rotation steps, each row followed by its count of steps
The counts run from 0 to 742.
[  1   9  20 -11  13  -4   0  13  -3 -29  18  -4 -24  12  21 -20  -1 -11
  13 -15  12   0  32   4   0  13 -17   1  -6   4 -26   3  -1  -6 -18  10
   4  -8  19 -22   3 -10 -31 -14   2  -3  -1]  175
[-19  16  18  -3  19  -4   9  11   6 -26  -4   2 -18  35  24  -9   0 -10
   3 -17  20   4  26   0  -7  15 -19 -21  -3   9 -16  -1  -4  -6 -18  19
  12 -14   7 -28   4  -4 -18 -12  -7 -14   1]  82
[-17   2  11 -16   2   0   5  28  -7 -31   1   4 -24  13  37 -12  -2 -12
  -5  -2  18  -1  31  -6  -7  10 -13   0  -5  16   3  -7   1  -1  -5  19
  15   2  10 -10 -13  -4 -28 -19   3 -10   8]  420
[-21  -1  12 -24   6   8   4  18   4 -14  -6   3 -15  29  34 -22  -6   0
   9 -16   3   4  18  11  12  11 -18 -18  -6  14   1   9  -4  -5 -11  17
  14   2   2 -15   9   3 -29 -22 -18   6   9]  539
[-19   6  23 -18  10  -5   2  18  -1 -29 -18  18 -25  22  28   8 -19  -7
  -9  -4   6  -5  20   0   0   7 -23  -7  -5   9  -9  -7 -14  -3  -9  25
   9  -4  -5  -7  -1 -16 -21 -19  -5   7   4]  132
[ -1   2  22  -4  -1   4  -8   7  16 -29 -12   0 -33  17  22  18   2  14
   7  -9  14   0  26  10  -6  19  -4 -12  -9   2 -11   0 -14 -21 -17  10
  -5   3  15  -6   1   0 -30 -20  -5 -12  26]  119
[ -1  -1  24  -6  -6   4  -9  12   1 -32 -14  -2 -22  21  29  24 -11   0
   9  -4  12  -4  25   4 -17  21  -3 -14 -15   6   3   3 -11 -14 -20  15
  -4   5  11  -6  -8  -7 -29 -21  10 -18  14]  640
[ -3   9  15  -5  14 -21  -3  23  -6 -23  -3 -12 -27   7  27 -14 -15 -17
  -3   1  23  -9  39  -4 -11  13 -14   0 -10   5  -6  -4 -12 -13 -14  21
   6  -5   6  -7 -16  -7 -15 -22   5 -15   7]  727
[ -8 -13  21 -17  -4  14  11  14   4 -33  -7  20 -22   6  33   5 -13   2
   0 -21  20 -12  18  18  13   3 -17 -13  -5  17   5  13   2  -5 -11   7
   3  -1   8  -5   9 -10 -34 -16 -12  -3   9]  19
[  8  -6  13 -23   4   6   7  15   1 -35  11   9 -32   5  27  -7   4   4
   5 -25  13  -7  18  11   3   5 -11   0  -5  11 -10  12   3  -5 -15  -1
  -6 -16  24  -9   3  -3 -44  -7   0   3   4]  611
[ -3  17  20 -10  13  -8   6  13   7 -16 -11   0 -23  36  27  -1 -13  -3
  13   0   2   9  23  -1   2  14 -15 -18  -6   5 -22  -6 -20  -9 -16  18
   3  -8   5 -16   0   8 -13 -34  -9 -10   7]  713
[ -4  10  22  -7   8 -13   8  18   1 -25  -4  10 -23  17  24  11 -27  -8
  15  -1  11  12  26 -11   5   7 -15  -9  -7  15 -15  -7  -6   3 -17  23
   0 -11   8 -17 -12  -2 -20 -24   7  -8   1]  370
[-11   8  24 -15   1 -14   4  13  -1 -24 -12  10 -13  27  22  11 -13  -5
  13  -7  19  -6  17  -9 -15  12 -15 -28 -12   6  -4   8  -9  -4 -19  23
  -5 -19   4 -24  -7  -5 -20 -17   3  -6   2]  674
[ -3   0  35  -8   3   9   8   3   1 -36  -3   4 -20  10  34  14 -11  -3
  -5 -17  14 -12  20  20   5   8 -16  -1   0  10 -14  11 -15 -11 -27  -7
   4 -13   9  -4   8 -11 -30 -12   3  -7  10]  700
[  8   7  16 -10  21  -7   6  14   8 -18   1 -19 -31  16  30 -17  -3  -3
  13 -12  13   8  29   9   2  15 -10 -12   2   7 -18   7 -14 -20 -16   3
  -1 -15  14  -6  -6  18 -27 -17  -6 -16   4]  339
[ -1  -6  13 -18   4   0  16  15   3 -27  -4   3 -25  12  29 -26   9 -10
  -1 -17  28 -19  20  11  -1   6 -16 -22  -7   2   2  17  -6 -12  -4   6
  -3  -8  22  -8   8   7 -31 -14  -8  -8   3]  452
[ 10  11   7 -22  -1  -1  -3  13   2 -27  -9  -5 -38  23  20   0  16 -21
  -5  -6   8  -8  29  -5 -21  20 -19  -4  -8   4 -14   2 -10  -6  -4  14
  -6   3  14  -5   0  -5 -35  -8   3  -9   2]  531
[-16   1  22 -14   6   6  -3  15   8 -16  -8  -8 -14  31  36  -8 -18   4
  13  -4  -1   9  24   8  11  17 -18 -12 -12   9   0   4 -10  -7 -19  10
   8   0  -2 -12  10   0 -22 -39 -11  -6  18]  231
[  5   7  16 -14  -3  -8   6   7  12 -26 -17  -2 -24  27  17  14  -6  -7
  18  -7  13  -9  19  -4 -10  18 -14 -24 -15   1 -10  12 -13  -6 -19  20
 -17 -11  12 -17   4   0 -27 -15  -7 -10   7]  496
[  5   5  29 -10   8   3   3   9   1 -23  -4 -16 -20   9  34 -17  -3  -9
  -1  -3   9 -16  27  22   0  17 -13  -9  -8  -5 -16  13 -22 -23 -20  -5
  -2  -1  11   0   5  -5 -24 -20  -6 -14  13]  358
[ 10   3  27 -10  17 -11   0  13   7 -24   5   3 -26   9  22  -2 -16  12
  12 -15  14  -8  20   7  18   5 -19   0 -12   6 -19   7 -13 -11 -21   0
  -9 -20  15 -13   1  -3 -27 -22   3   2   5]  304
[ 15   2  15  -8   7  -2   9   5  11 -25  -3 -19 -27  13  31   0  -3  -6
  12  -9  12   4  27   9  -1  15  -8  -8  -5   3 -18  10 -24 -17 -19  -3
 -13  -9  19   1  -6  11 -27 -17  -2 -25  11]  338
[-18  14  12 -14  11   4   6  13  -1 -28  -2   8 -26  31  21  -8  -1 -18
  -5 -13  12   4  28  -4 -11  11 -26  -8   0  13 -13  -2  -1   3  -9  26
  18  -8   4 -26   7 -14 -26  -8  -8   3  -3]  261
[ -3   4  12 -25 -10  12  -7   7   1 -21  -4 -13 -24  28  30  -9   9 -11
   5  -8  -3 -10  19   6 -13  20 -13  -8 -12   6  -1  11  -5  -4 -13   9
  -5   9  10 -14   4  -1 -41 -16  -7  -5  12]  446
[  6   3  26  -6  -2   6   4  10  11 -36  -6  23 -31  16  11  11  -5   0
  16  -4  18   0  20   3   9   6 -20 -26  -6   3 -17   6  -5  -7  -6  20
  -5  -1  17 -10   9  -6 -24 -22  -9  -5   8]  586
[-10   8  23  -8  14   3   6  15  13 -19  -1   4 -22  28  34  -1  -9  14
  14 -11   7  17  17   3  13  10 -12 -13  -6  10 -16  -4  -7 -11 -19  14
   8  -7   9 -22   3   8 -21 -32  -1  -8  12]  211
[-13  11  16 -14   8  -2  14  25   9 -25  -8   9 -24  31  23 -17   5 -13
   9 -10  15   8  22  -9  -9  10 -22 -28  -3   7 -12  -3  -2  -2  -4  25
   5  -6   9 -20  -3   5 -20 -13  -7  -4  -2]  584
[ -2   3  16   4  11  -3   3  -3  12 -27 -11  -3 -27  17  15  13  -4   6
  11 -15  30  -7  24  12  -8  24 -10 -19 -10   1 -13  10 -16 -17 -19  13
  -8  -8  14 -16   6  -8 -21 -16  -7 -14  16]  298
[-10  11  10 -31  16 -16  -2  25  -7 -24  -9   0 -24  20  23 -14  -8 -16
  -4 -11   9  -9  25  -6 -12   9 -22  -7  -1  10  -8   2  -6  -2 -11  20
   5 -13   6 -12 -15  -5 -37  -6   5  13  -8]  221
[  7  -1  10 -23  -8  -2  -3  20   2 -33 -13  14 -42  16  23   5   7 -12
 -10  -2  13 -11  21  -5  -8   9 -17  -1 -12   4 -10  -1  -7  -7   1  20
  -5   6  14  -2  -2  -8 -35 -19  -3   5   6]  223
[ -2  -3  10 -24  21  -9   4  30   9 -22  -5  17 -34  12  24 -15 -16  11
   2 -18  14   5  16   3  15   2 -19  -2  -4  14  -8  -1   1  -6  -7  15
   0 -10   8 -10  -7   6 -33 -15  -6  14   1]  434
[  3   0  10 -26 -11  15  -3   4  12 -22 -12  -3 -28  35  23   2   2  -1
  12 -10   2   5  12   6  -3  15 -14 -13 -17   9  -3  10  -7  -4  -7  16
 -13   5  10 -12  10  -1 -37 -26 -13   1  11]  625
[ -7  10   9 -23   1  11  -3  12   8 -16  -9 -10 -21  40  25  -6   2  -5
  15  -8  -8  12  19  -2 -10  19 -13 -13 -10   5  -7   5  -4  -1  -7  22
   1   2   6 -22  -1   3 -36 -18 -14   0  10]  624
[-12  15  19 -16  -1  14   6   2  -4 -33  -1  -2 -23  23  26   7   1 -21
  -4 -18   9  -3  26   2  -7  19 -19  -1   1  10 -18   5  -3   2 -21   6
  10  -9   6 -22   7 -13 -32  -5  -1 -12   4]  570
[  0   7  22   8  11  -7  -4  11   7 -31  -3 -13 -24   8  23   5  -9  -2
   1  -6  25   0  38   8  -2  17  -9  -5  -5   3 -10  -4 -18 -26 -18  15
   6   1  11   0  -8  -4 -16 -25   0 -17  18]  423
